Families of rows that turns and mirrors carry onto each other, the same ones carrying the whole set onto itself: the rest of each named row's family, in list order
7 families of 3 rows
z619: [  8 -18 -15 -25  -1  -6  -2   2 -11  -6 -26  -6  11  -6 -29  20  24  -5
 -20  11  -9 -27   1]
z250: [-13   7   0   8  -4 -12 -21  -4 -24 -18  18  -8  17  -5  17  39  24  21
  11  11  14 -11  50]
z176: [-25   7 -22  15 -22 -28 -21 -19 -14   6  -2 -39   9  -2   4   0  13   0
 -13  54  -3  21   6]
z909: [ -6  -3 -22  26  10 -27 -17 -10 -11 -13  13 -32   8  -5   6  -5  14 -13
 -27  45   7   8   2]
z41: [ 12  -6  -3  11 -18 -31 -42 -17 -15  11 -21 -13   0   1  -6  22  -7  -3
  -2  50   0  12  -9]
z967: [-30  21 -34 -11 -17   1  -2   3  -9  -1 -11  12  11 -18  -7  21  24  -3
 -28   8 -21  -6  -8]
z271: [-10   2 -23   8 -15   9 -20   4 -17  29 -17   1   5 -17  -5  17  12  -1
 -27  -4 -19   9 -16]
z576: [-12  11   6   7  -9   5 -15  -2 -13 -10  -3  12  -8   3  18  30   4  23
  17  22   2  -7  51]
z8: [ -6   9  -3   0  11 -15 -22 -16   5  -4  16 -33  15   6   1   1  14  -2
   4  34  27  23  -6]
z596: [  3   2 -30  18   4  14  -7 -16 -15   2 -20   5  18   5   9  33  12   5
 -21  13 -33  -8 -15]
z528: [  2 -11  -5   5 -24 -47 -14  -3  -1  18  -2 -38   0 -11  10   9  15   6
  -6  31  17  15   3]
z296: [-11   6 -16 -15  -2 -34 -26  -8 -16  11  12 -34   8   5  -3   1  24  -8
  11  49  -3  23  12]
z24: [ -1  18   7   6   1  11 -12  -8 -11 -21   7  11   1 -20  12  21  35  10
   2  24  10  -7  49]
z510: [  0 -15   7   3  17 -11 -33  -9 -32 -16  -2  -8  19   4  20  25   9  11
  -6   4   0 -15  46]
z661: [-11  12  -5   6 -13 -19 -46 -23 -21   7   4 -14   0   1   4  16  17 -13
   3  59  -4  27   2]
z505: [-23  -2 -41  -9  -4  13   2 -11 -20  -1 -21  -2   5 -11  -2  30  20   9
  -2   9 -34 -20  -3]
z199: [ 22  15   4  13  -6 -11 -13 -21  -5 -18  10  13   5 -25   0  25  15  18
 -13  17  28  -9  27]
z698: [ -7 -23   5  -4   1   0 -28   4  10 -15   1   5 -11   2  17  27  16  22
  -3   9  -5 -19  41]
z679: [-11 -13 -26 -16 -21  -9  10 -20   5   8 -17  -4  -7  -7  -1  27  12   9
 -18   3  -8 -14 -23]
z359: [-28  -4 -15 -16  -5   9 -11   7 -21  -2 -27   5  13  -5 -20  17  32 -13
 -15  23 -27 -14  -2]
z633: [ -3  -8  12   2  -6 -16  -4  -6 -14   1   3   3   4  -8  10  34   6  32
  17  -6  26 -17  19]

Same family as z576: z967, z296
Same family as z250: z176, z505
Same family as z359: z24, z661
Same family as z619: z41, z199
Same family as z8: z271, z698
Same family as z633: z528, z679

Families of rows that turns and mirrors carry onto each other, the same ones carrying the whole set onto itself: the rest of each named row's family, in list order
4 families of 8 rows
z228: [ 14 -13 -32 -13  18 -19  15 -22  -6   4  10 -15 -24   6 -12   9  -8 -14
   1]
z538: [-12  16   6   0  -1  20 -24   3  20  -5  22  -3 -10 -14  -4 -13 -12 -21
  33]
z119: [-18   5  19  -5   4 -23 -15   5   7  17  22 -18   9  27  10  -4  20 -12
 -14]
z179: [-12  -5  26  18   3 -21 -29  -3  -9  -1  -7   0  -7  -5  -5 -38  -8   2
   9]
z732: [ 10 -10   0  -4  31 -43  -2   7   7  15  25  13   2   3  -7  16  -2  -2
 -17]
z962: [ -3  -9  -6   2  14 -19   5   7 -10 -13  -7  40  -7   8  12 -15 -10   1
 -16]
z453: [ -9   3  24  -7   8 -24 -23   0   3  15  24 -22  29   1   4  -6  13 -21
  -7]
z960: [ 13   3   9   8  24 -34  -1  -7   6  20  16   2  -6   0 -12   8  -5  -6
 -36]
z672: [  1 -17  -7 -20 -20  14  10   9   8 -16   7  13 -18 -16 -16   3   1  -2
   7]
z488: [ 11 -13 -18 -22   5   8  13  10  15  -4   9  21 -21 -17 -19 -18  -2  -3
  10]
z825: [-17  -5   4   7  -5  22 -11 -22  32  -4   9  -2 -16 -13   0 -12  -3 -17
  29]
z965: [-19  16 -15  -6  -2  -1 -10 -23 -15   0  21 -27   3   7   8   8   8 -34
  20]
z642: [  3  -4  -2   4   6 -24   2   2  -4 -14  -8  44 -10   9   2 -16 -12  -4
 -11]
z778: [-12  19 -10  -5   7  -3  -8 -23  -9   4  12 -32  -3  12   4   5   9 -36
  24]
z255: [-19  -5  19   4 -15 -28 -28   2   5 -12  -1   8  -3 -11  15 -34   6  -6
  10]
z659: [-24   2  -2  23   3  21 -15  -2  15   2  12   6  -8 -17 -20  -6  -8 -12
  31]
z803: [ -9 -16  23   2  12 -16 -14   4 -13  23  16 -18  17  11  -7  -5  26 -17
  -8]
z344: [  0 -13 -16 -19  -2  23   0  -3   2  -5  11  31 -29  -6 -17   0  -1 -18
   3]
z934: [-21   2   8  -4   1  21 -23   0  16  -4  19  -1 -10 -20  -1  -7  -8 -21
  38]
z956: [ 22 -13 -17 -15   6 -22   1 -30  -2  -7   6 -22 -22  -6 -12  20  -1  -5
  13]
z729: [ -7   6 -27  -4  18  -3 -21 -14   5   7  12 -34   1   7  17  10   8 -24
  24]
z347: [  7   6  -1  -3  -2 -16 -14  15  -4 -22 -12  29   0  14   7  -4 -12  10
 -11]
z181: [-22  -3  26  10  -9 -15 -30  -8  -2 -15   2   1  -2   5   8 -34 -16 -16
   2]
z158: [  1  -1 -13   8   6 -21 -25   9  -3 -15   0  40  -4  -8  -2 -12 -19  -5
 -17]
z632: [  9 -18 -20 -21   4  14  11   4  12  -2   7  25 -13 -23 -13  -7  -6  -6
  11]
z305: [-20  -2  31  13  -4 -12 -26  -9  -8 -11   4  -2  -3  -5  20 -28 -18 -14
   1]
z947: [  4 -15 -35  -7  19 -24  19 -28  -6   1  15 -10 -22  -6 -10   9  -5  -9
   3]
z388: [ 15  -6  10  10  24 -28  -3   0  13   4  15  -1   6   7   1  34  -5  -1
 -18]
z112: [ -8   7 -26  -1  13   4 -21 -20 -16   8   9 -18   6  17 -11   5  17 -23
  28]
z716: [  3   0  28 -10   5 -21 -27  -4   3  12  29 -20  20   7   2  -8  17 -26
  -4]
z147: [ 19 -10  -3  -1  37 -37  -4   1  15  10  24  15   3  11  -8  11   2  -5
 -14]
z571: [ 21  -9 -24 -20  20 -18   2 -15 -17  11   7 -14 -25 -16  -7  12   9 -22
   3]

Same family as z956: z179, z672, z659, z803, z347, z388, z112
Same family as z825: z119, z960, z255, z344, z729, z158, z571
Same family as z778: z228, z732, z453, z642, z934, z181, z632

Families of rows that turns and mirrors carry onto each other, the same ones carrying the whole set onto itself: the rest of each named row's family, in list order
4 families of 8 rows
z810: [ 12  -3  26 -28 -15  20 -43 -15  -8 -14  50 -11]
z874: [ 16  -8  -4 -20  22  31 -24 -21 -11 -35  50  -5]
z155: [ 16   3 -15 -30  16  37 -12 -21  -2 -25  54  -8]
z831: [ 17   4 -14 -25  18  18 -15 -20   0 -30  56  -7]
z486: [  4 -20  29 -34 -14   9 -37 -22  -6 -17  39 -15]
z283: [ 27   1  38 -20 -10  38 -11 -26  28  -7  49 -28]
z266: [ 26  -3  31 -15 -17  30  -8 -38  25  -2  50 -32]
z516: [ 24  -4  33  -7  -1  34  -6 -24  25  -1  49 -37]
z436: [ 21 -27  14 -41 -19  35   2 -31   0 -33  42 -38]
z856: [ 24 -13  17  -8 -28   9 -26 -33  19 -13   4 -26]
z193: [ 23 -15   9 -45 -22  28  -6 -41 -10 -38  43 -29]
z779: [ 17  -8  19 -26 -21   5 -40 -16  -7 -20  48 -12]
z330: [ 18  15   3 -27  -2  27  -4 -18 -15 -52   6 -20]
z314: [ 14  16   1 -19   2  18  -6 -27 -21 -51  13 -13]
z173: [ 15  -5  -5 -17  21  28 -18 -12  -4 -26  61 -13]
z346: [  4  21  32   8   7  21 -16 -25  12 -33  11 -22]
z238: [ 16  28  24  12   7  20  -9 -24  13 -15  20 -15]
z455: [ 17  -1 -16 -12   3  36   2 -35  22 -22   3 -20]
z587: [  8   0   8 -24  -2  22  -6 -19 -20 -59  11 -23]
z43: [ 28 -19  10 -38 -15  36   6 -27 -11 -24  50 -35]
z763: [ 28 -12  10 -48 -17  41  -5 -31  -1 -40  42 -32]
z66: [ 13  -6  23 -11 -28  19 -30 -30  15 -12  -1 -23]
z986: [ 10 -14  32 -20 -12   8 -43 -13 -10 -21  39 -17]
z742: [ 10 -19  17 -10 -22  12 -20 -30  17 -18  -3 -34]
z331: [  7 -12  12  -9 -26  15 -16 -26  22  -4   6 -37]
z618: [ 24  -1 -17  -7  10  23  -1 -38  27 -22  11 -21]
z580: [ 16 -10 -20  -7  11  33   6 -29  23 -24  18 -30]
z885: [ 16  29  31   1   5  24 -10 -12  13 -19  12 -16]
z773: [ 27   1  40  -8  -2  33 -20 -30  14  -3  48 -40]
z665: [ 19   0 -22   6  10  37  -4 -25  17 -21  17 -26]
z350: [ 10  23  28  10  15  21 -15 -12   6 -27  17 -22]
z136: [  5   1   2 -23  -5  25  10 -22 -13 -54  13 -17]

Same family as z66: z810, z155, z266, z193, z314, z238, z455
Same family as z283: z831, z856, z779, z330, z763, z618, z885

Families of rows that turns and mirrors carry onto each other, the same ones carrying the whole set onto itself: the rest of each named row's family, in list order
8 families of 5 rows
z769: [-37   2  -4  13   2  -5  12 -12   1  23 -21]
z353: [ -5  32  14  -2  10  -3  14  32 -51  27 -13]
z952: [-13  16  13  -8   9  23   9  13 -39  43 -15]
z527: [-38  18   0  16   5  -5  21 -17  -6  27 -24]
z419: [-16  13  -1   3  15 -28  33   8  12  31   7]
z260: [-30  23   7  -3  13  22   0  10 -24  28 -28]
z439: [-31   1   4   5   5  10  17   2  -9  54 -12]
z907: [ 10  27  13   4   7 -39  17  -3 -22   1   0]
z421: [-37  17  -3   1  16   5  30   6   3  41 -11]
z231: [ 16  20  15  -5  12 -36   4  17 -16   6   4]
z923: [-27  -8  -7  16   6  10   5  10  -5  27 -26]
z788: [-12   5   5   9   8 -39  13   5  14  22   2]
z440: [-34  24   5   8   8  10  19  21 -34  42 -23]
z758: [ -9   6   7   4   0 -40  13  -7  -1  27  16]
z940: [-11   0   1  12   1 -38  14  -8   5  10  -2]
z540: [-13  -5   6   9   3 -25  22   3   6  46   7]
z354: [  9  24  14   3   8 -36  20  31 -34  22   4]
z895: [-39  10   0  19   4 -15  27  14  -6  47 -13]
z466: [ -3  30  17 -15   6   6  -2   5 -49  21  -3]
z627: [  4  31  16 -13  15   2  -3  21 -40  10 -14]
z534: [ 14  15  11  -2   4 -34   5   4 -24  -4   0]
z530: [-38   5   1   8   0  -9  13 -13   0  42  -2]
z817: [  7  36  11 -18  21  -1  19  24 -36  17  -1]
z671: [-29  17   2   1   5  19   2  -3 -30  17 -31]
z50: [-10   6   1   4   8  21  -3  19 -32  18 -29]
z892: [ 11  25   8  -9  18 -32  26  19 -11  16  13]
z137: [ 16  19  20 -13   9  -5   8  20 -44  28   2]
z871: [-12  10   5  15   4 -43  28  19  -6  34   4]
z804: [-23  32   4 -11  20  22  21  16 -27  32 -16]
z686: [  3  25  12  -8   7   1  -2   7 -45   0 -18]
z979: [ 16   6  15  -3   6 -34  16  14 -16  30  15]
z688: [ 16  -4   3   9   6 -29   4  20 -11   6  -2]
z298: [-35  20   7  -4   4  20   4  -5 -30  38 -15]
z503: [-26  33   8   4   9  13  13  -8 -35  18 -30]
z973: [-40   7   0  11   9  -3  10   0   9  36 -18]
z129: [ 12  22  17 -10   4 -31   4   5 -31  14  15]
z484: [ 16   8   7   0   9  -3  -4  26 -36   4 -14]
z120: [  3  38  15  -3  10  -7  10   1 -46   3 -16]
z845: [-10 -13  -6  19   4 -21   9  10   8  20  -9]
z378: [-15  15   4  17   4 -38  24 -14   3  16  -6]

Same family as z817: z419, z421, z892, z804
Same family as z952: z439, z540, z137, z979
Same family as z788: z260, z231, z627, z973
Same family as z466: z758, z530, z298, z129

